(in the rows, 128 means zero)
Rotation paths and how fast each direction turns (degrees a step):
Each turn is a multiple of 5 degrees from 10 to 175, or 0.
Each row of a path follows its step; steps can be skipped.
Rotation 1:
step 0: [128 133 131 137 124 136 125 141 133 126 129 137 141 123 120 131 133 129
 131 125 129 130 121 133 129 133 124 132 125 127 114 131 141 159 134 113
 128]
step 1: [122 123 141 132 122 116 122 120 121 126 111 113 132 126 129 139 142 137
 126 139 129 132 130 136 139 133 138 139 131 121 122 133 129 134 117 122
 114]
step 2: [135 116 118 124 129 108 123 114 125 127 117 118 136 122 115 130 122 122
 130 116 130 123 131 129 125 124 143 116 134 131 126 127 118 112 130 119
 127]
step 5: [136 137 115 111 128 121 121 137 139 122 114 135 131 128 135 131 120 129
 144 132 126 131 129 122 132 119 115 121 125 126 117 140 123 139 122 135
 140]
step 6: [136 127 119 139 126 136 134 123 127 134 116 128 131 128 130 127 140 118
 126 129 128 116 132 127 132 123 127 133 137 125 108 124 142 154 134 134
 132]
step 7: [117 119 133 131 131 137 134 124 128 133 120 115 121 115 127 133 152 129
 125 132 138 118 134 123 132 134 144 138 126 132 120 133 126 118 117 116
 131]
step 8: [142 123 128 125 127 123 132 123 141 127 133 132 136 111 119 143 117 138
 133 114 130 123 141 125 122 136 139 131 132 133 141 134 120 119 125 115
 132]
step 9: [135 133 125 129 122 124 125 138 134 115 145 143 140 128 131 129 119 123
 114 123 124 131 124 133 123 141 136 131 130 129 120 126 134 135 133 120
 105]
step 10: [123 140 140 124 127 119 108 127 110 122 122 126 132 126 135 127 122 130
 120 138 128 123 115 129 133 131 121 137 123 135 115 139 126 122 117 138
 116]
step 11: [133 133 116 131 120 118 115 134 121 130 106 117 133 125 125 127 121 122
 141 124 127 128 121 125 121 116 117 124 133 135 122 127 129 123 129 119
 147]
step 12: [137 120 126 144 110 134 137 132 119 123 119 135 126 134 135 115 146 129
 120 121 125 130 140 128 126 119 133 122 128 128 123 124 128 143 130 116
 138]
step 13: [117 126 134 125 126 134 145 124 125 123 125 134 141 124 124 126 141 137
 141 132 137 127 138 133 138 129 148 121 117 132 125 134 129 124 111 131
 125]
Speeds:
[133 130 135 129 128 126 127 134 127 132 129 125 126 128 125 131 125 127
 126 127 131 127 130 123 128 136 129 129 127 128 126 128 131 128 129 126
 128]
40
[127 130 128 129 132 127 125 126 127 130 126 126 127 128 134 133 129 131
 133 126 126 135 129 127 129 129 127 129 130 130 130 129 131 123 125 125
 129]
115
[125 125 130 131 127 131 130 131 127 126 126 134 126 125 130 126 124 133
 130 128 133 129 128 126 125 129 127 129 128 126 131 125 126 129 127 122
 130]
85
[123 124 131 127 128 128 130 127 130 130 129 127 131 128 126 134 128 131
 125 126 128 129 131 130 134 125 134 128 129 125 124 124 127 129 129 126
 132]
60
[130 128 131 130 129 127 126 130 135 128 123 130 133 129 126 126 128 124
 130 125 129 130 129 127 129 127 127 130 132 126 130 131 123 123 131 130
 130]
120
[125 131 130 125 130 123 129 125 127 126 126 130 124 132 128 127 131 130
 125 131 135 125 132 128 131 126 127 130 125 129 127 131 128 123 131 126
 126]
125
Rotation 2:
step 0: [113 128 131 136 127 130 121 125 128 136 122 121 118 133 109 135 125 117
 128 125 122 127 127 136 122 128 119 138 123 149 113 132 130 126 141 129
 121]
step 1: [112 130 127 125 144 132 135 128 145 126 134 119 118 120 133 140 134 127
 131 125 126 124 132 131 121 117 118 144 137 130 129 135 120 124 143 119
 129]
step 3: [133 136 137 126 115 131 140 142 125 122 123 111 124 112 130 136 113 116
 138 134 119 119 134 135 134 120 128 122 122 133 122 126 130 123 137 133
 129]
step 4: [124 130 126 114 124 126 139 126 123 119 130 136 128 115 124 140 128 118
 131 131 143 109 141 133 122 124 119 129 116 120 113 131 119 134 128 129
 118]
step 5: [128 129 123 126 120 138 127 142 137 134 131 136 107 120 119 123 137 124
 122 143 136 132 128 136 120 129 121 124 115 128 117 140 118 124 124 139
 122]
step 7: [127 134 143 125 121 126 118 141 118 131 120 142 136 141 128 129 145 112
 138 119 123 121 124 134 121 115 125 125 131 128 114 128 129 130 125 135
 124]
step 8: [122 131 146 130 120 138 121 128 132 140 132 126 130 124 125 128 124 132
 152 126 134 127 124 120 121 116 115 136 123 144 118 128 123 119 130 136
 123]
step 9: [129 125 112 125 131 134 122 118 134 124 127 133 138 123 131 135 128 132
 133 111 140 127 124 141 117 116 116 144 131 134 118 132 117 116 130 131
 133]
step 10: [119 130 121 128 126 130 122 147 128 135 130 117 119 127 135 126 125 132
 127 112 123 128 118 150 125 128 133 131 130 126 116 132 122 120 136 142
 142]
step 11: [125 132 140 124 118 134 148 128 120 135 126 115 128 126 138 137 119 138
 131 122 123 116 125 132 132 115 130 136 137 119 119 139 116 136 127 130
 136]
step 12: [125 140 124 109 114 138 139 121 115 137 120 131 136 133 122 136 128 126
 125 126 121 136 139 139 129 125 120 128 116 121 115 140 127 124 134 137
 120]
step 13: [125 139 128 109 122 133 126 132 139 133 146 118 132 123 125 124 128 134
 120 141 122 120 133 129 130 131 113 127 120 135 129 137 115 121 138 142
 126]
Speeds:
[126 128 128 134 131 130 132 131 130 129 125 128 125 131 134 128 132 130
 128 126 123 129 129 128 126 124 131 125 131 124 130 132 128 131 127 129
 128]
80
[128 131 128 128 126 124 127 131 129 131 130 128 126 126 128 123 125 131
 133 130 127 127 128 129 129 125 131 128 124 133 133 132 128 131 133 124
 129]
145
[130 127 132 132 127 122 127 130 124 126 125 125 129 129 129 128 126 125
 126 126 125 121 123 130 131 129 129 125 129 129 125 126 128 132 128 129
 132]
95
[124 130 132 132 126 128 124 126 128 125 126 126 128 131 125 125 132 126
 126 125 132 131 131 127 126 124 126 130 129 131 132 124 126 128 129 128
 134]
45
[129 128 125 125 125 126 126 127 126 124 124 134 131 128 129 124 128 127
 126 124 128 129 129 128 122 129 129 128 130 126 125 132 127 131 131 122
 127]
145
Rotation 3:
step 0: [139 122 127 142 121 123 109 138 127 131 134 133 133 121 126 130 129 139
 131 129 129 139 135 118 114 136 122 128 139 110 137 136 123 117 119 118
 139]
step 1: [123 120 123 125 125 138 121 121 115 135 140 135 137 140 126 120 143 122
 121 133 128 144 129 127 123 143 120 140 130 126 116 145 131 134 129 125
 141]
step 3: [126 123 126 127 130 108 115 129 129 122 134 146 128 120 132 133 110 132
 133 130 123 131 139 139 122 131 135 146 134 141 130 120 122 118 134 130
 136]
step 4: [125 124 132 135 125 111 136 136 123 127 118 139 132 131 131 123 120 119
 115 129 121 141 129 118 115 135 109 135 136 119 118 123 125 120 145 125
 125]
step 5: [127 126 130 123 130 134 123 135 131 117 130 136 127 138 141 119 133 134
 128 109 129 129 122 111 116 119 118 131 132 120 125 127 134 127 130 104
 145]
step 6: [126 119 121 119 123 130 114 125 133 129 145 134 117 137 132 136 116 128
 137 128 115 125 133 118 128 136 126 126 111 124 117 136 136 131 130 129
 150]
step 7: [108 115 127 133 122 115 129 135 127 142 137 136 135 120 135 143 124 139
 128 146 121 135 128 128 125 139 121 123 131 127 125 125 146 128 117 123
 127]
step 8: [134 120 113 127 124 135 125 138 124 133 126 154 141 123 124 118 130 144
 114 124 128 138 133 128 120 137 136 136 133 133 133 116 136 125 127 121
 128]
step 10: [119 123 133 134 120 112 125 127 117 131 146 128 144 118 143 125 128 121
 139 121 136 122 127 130 126 121 122 135 123 127 119 129 126 129 136 119
 149]
step 11: [139 104 129 121 119 112 124 131 123 128 131 129 130 118 132 141 127 128
 120 118 121 129 139 110 119 135 129 136 126 132 119 135 117 121 118 124
 132]
step 12: [127 119 129 121 134 126 115 130 129 124 132 136 116 134 125 138 137 128
 125 129 130 148 133 129 110 137 108 137 146 120 125 121 135 127 120 132
 134]
step 13: [124 136 137 124 118 132 132 128 122 123 128 144 130 141 133 120 134 131
 140 125 123 136 139 131 130 148 120 140 125 133 126 123 148 126 135 116
 140]
Speeds:
[130 129 130 128 131 125 126 123 129 127 125 125 127 131 131 127 130 132
 131 128 126 130 130 129 130 128 123 137 127 130 128 131 126 125 129 128
 124]
35
[130 128 131 128 128 127 129 123 128 132 126 129 131 130 128 127 121 127
 125 124 129 123 125 130 124 126 125 128 127 124 129 127 123 127 128 125
 128]
65
[127 131 126 126 129 130 126 129 128 132 127 129 129 131 127 128 128 128
 130 130 125 124 133 127 128 133 127 129 129 122 134 132 133 131 123 126
 127]
55
[129 130 130 132 125 125 128 128 130 130 131 126 124 130 125 123 127 129
 124 124 126 124 130 129 133 126 127 127 134 131 126 129 130 130 125 130
 127]
0
[125 129 131 135 126 129 126 132 125 129 126 128 128 127 126 129 126 129
 133 131 128 125 130 132 129 132 124 125 127 131 128 130 125 123 130 128
 132]
110
[127 130 128 132 132 123 127 132 130 127 126 127 125 124 127 125 130 126
 126 126 130 125 132 125 124 126 128 129 122 126 126 131 127 133 130 126
 129]
65
Rotation 4:
step 0: [121 122 123 135 133 123 116 126 132 142 131 122 124 114 126 125 134 130
 125 120 124 127 146 121 129 129 145 121 136 124 119 125 140 121 130 119
 126]
step 1: [135 124 117 137 139 134 120 132 139 119 127 119 128 133 119 137 125 136
 127 144 132 126 131 130 131 127 131 109 127 128 127 118 137 123 131 125
 140]
step 2: [137 130 127 131 127 114 115 128 132 135 121 133 125 137 126 123 121 126
 137 123 140 151 126 131 125 132 134 125 128 120 125 122 140 118 125 123
 134]
step 3: [130 130 139 133 131 126 105 134 127 117 136 133 120 119 122 138 129 118
 138 138 134 125 120 126 133 125 127 134 133 127 123 121 125 119 126 135
 138]
step 4: [142 132 126 126 131 119 112 122 126 124 131 126 125 121 130 124 129 132
 128 135 130 137 134 133 122 130 138 128 128 126 133 150 125 122 122 148
 124]
step 5: [119 135 136 122 128 143 128 131 122 115 128 122 130 122 129 129 127 125
 138 135 139 129 129 140 117 133 120 126 127 120 140 132 137 111 131 137
 121]
step 6: [118 123 142 134 118 129 129 123 126 129 129 125 124 135 133 127 138 137
 120 118 127 136 138 140 121 130 136 140 129 127 128 126 125 114 124 144
 133]
step 8: [123 121 130 124 135 131 125 119 137 140 131 123 133 123 129 132 132 136
 124 118 129 130 137 137 125 123 146 116 129 131 122 133 144 123 141 124
 132]
step 10: [135 121 128 134 136 122 116 123 138 133 130 128 123 141 120 134 119 124
 121 124 140 143 118 133 130 119 138 119 125 125 125 123 129 123 118 127
 142]
step 11: [134 138 127 129 126 120 109 124 126 127 131 132 119 117 121 140 122 120
 142 133 139 132 130 115 127 126 128 127 142 121 119 128 132 118 132 126
 126]
step 12: [140 128 126 128 138 129 112 138 130 121 130 130 121 122 124 129 134 132
 134 128 127 128 127 132 120 124 137 120 131 133 143 135 123 118 128 149
 136]
step 13: [128 128 129 128 128 130 119 126 125 113 118 120 124 133 138 119 124 129
 137 133 140 136 136 129 114 133 120 129 129 113 131 132 129 114 119 137
 116]
Speeds:
[127 132 132 126 128 127 129 127 129 125 125 127 131 123 128 127 127 126
 127 123 129 129 130 123 130 129 130 131 130 134 131 123 130 126 130 129
 131]
125
[131 126 132 126 127 129 127 130 126 126 129 132 131 130 130 127 128 122
 132 133 129 129 135 128 127 130 130 132 124 130 132 131 124 126 129 128
 127]
40
[127 133 132 132 129 128 132 130 126 131 129 131 127 132 130 129 126 130
 123 130 132 132 129 128 132 131 125 125 127 127 128 125 124 123 128 128
 128]
90
[131 132 126 124 129 125 124 129 130 128 126 130 128 132 128 130 126 122
 127 131 128 128 122 131 132 128 131 129 135 129 129 127 129 127 127 130
 124]
45
[131 131 128 124 126 128 129 127 128 127 130 131 123 128 129 131 133 123
 128 124 126 130 126 126 130 129 129 129 124 125 121 128 126 128 132 129
 132]
90
Rotation 5:
step 0: [148 142 139 140 118 129 123 128 114 139 128 127 133 130 128 134 127 136
 127 134 121 126 121 110 129 121 144 128 139 133 124 130 125 138 126 129
 136]
step 1: [139 139 123 130 133 121 140 132 128 138 129 117 118 121 140 131 122 139
 125 122 130 113 146 131 130 128 134 131 118 129 131 122 124 144 138 114
 140]
step 2: [147 132 125 139 129 134 120 141 109 129 143 131 136 136 121 137 129 134
 133 125 125 126 129 117 114 118 129 125 128 137 132 133 128 127 130 114
 142]
step 4: [140 130 118 148 135 120 132 136 114 128 124 129 140 128 138 131 128 146
 124 136 123 120 133 123 123 119 118 128 135 139 135 130 116 136 120 126
 140]
step 5: [141 134 126 135 119 124 136 128 125 125 137 129 125 135 132 136 137 117
 123 118 127 118 132 130 127 120 128 124 104 133 134 120 142 143 121 125
 145]
step 6: [134 118 127 139 131 122 136 130 100 135 138 131 126 123 132 134 136 128
 124 139 118 126 138 111 128 125 129 132 137 131 145 133 130 133 126 126
 128]
step 7: [132 139 118 134 127 117 146 123 119 126 122 119 127 127 133 140 122 121
 125 131 127 117 117 129 128 113 123 134 123 120 133 115 130 131 119 120
 150]
step 8: [138 120 135 154 122 137 128 120 116 132 142 127 122 121 134 123 137 138
 128 139 130 129 133 123 122 130 124 133 125 133 135 125 133 133 121 131
 147]
step 9: [132 133 119 127 130 122 138 119 123 129 138 118 115 135 129 138 125 135
 126 121 129 118 127 118 135 117 143 129 127 116 150 124 133 133 112 123
 134]
step 10: [147 134 122 142 130 125 135 121 113 130 125 118 115 112 124 127 125 127
 134 141 126 129 125 128 118 122 132 131 130 141 137 136 130 120 132 129
 144]
step 11: [131 134 125 133 135 130 130 114 120 118 142 123 122 120 130 135 123 133
 125 111 138 120 135 119 132 129 132 126 133 129 130 106 133 129 121 123
 148]
step 13: [141 143 118 128 132 116 131 112 120 135 122 125 115 129 132 138 127 130
 119 111 123 121 128 115 129 131 133 129 131 138 122 127 135 129 124 137
 145]
Speeds:
[125 128 130 125 130 127 127 131 130 132 130 123 126 128 122 128 131 125
 123 130 123 129 125 123 131 125 131 126 130 128 130 132 127 130 125 129
 128]
115
[127 128 131 131 125 127 128 129 133 127 129 128 130 125 127 122 126 133
 130 129 130 123 127 125 132 129 124 123 126 127 127 126 125 133 126 129
 131]
100
[128 125 132 128 126 129 128 128 127 123 134 129 131 130 127 127 132 127
 129 128 127 134 131 126 126 130 135 124 126 125 125 125 130 128 125 126
 130]
120
[128 128 132 125 129 127 126 122 127 130 133 129 127 125 131 126 129 129
 123 129 129 128 130 125 129 131 128 134 128 134 128 123 128 132 129 127
 123]
140
[130 127 130 131 130 129 132 129 131 131 130 128 129 123 129 120 131 127
 128 132 126 130 134 130 125 125 127 130 127 127 129 132 128 125 132 129
 128]
170
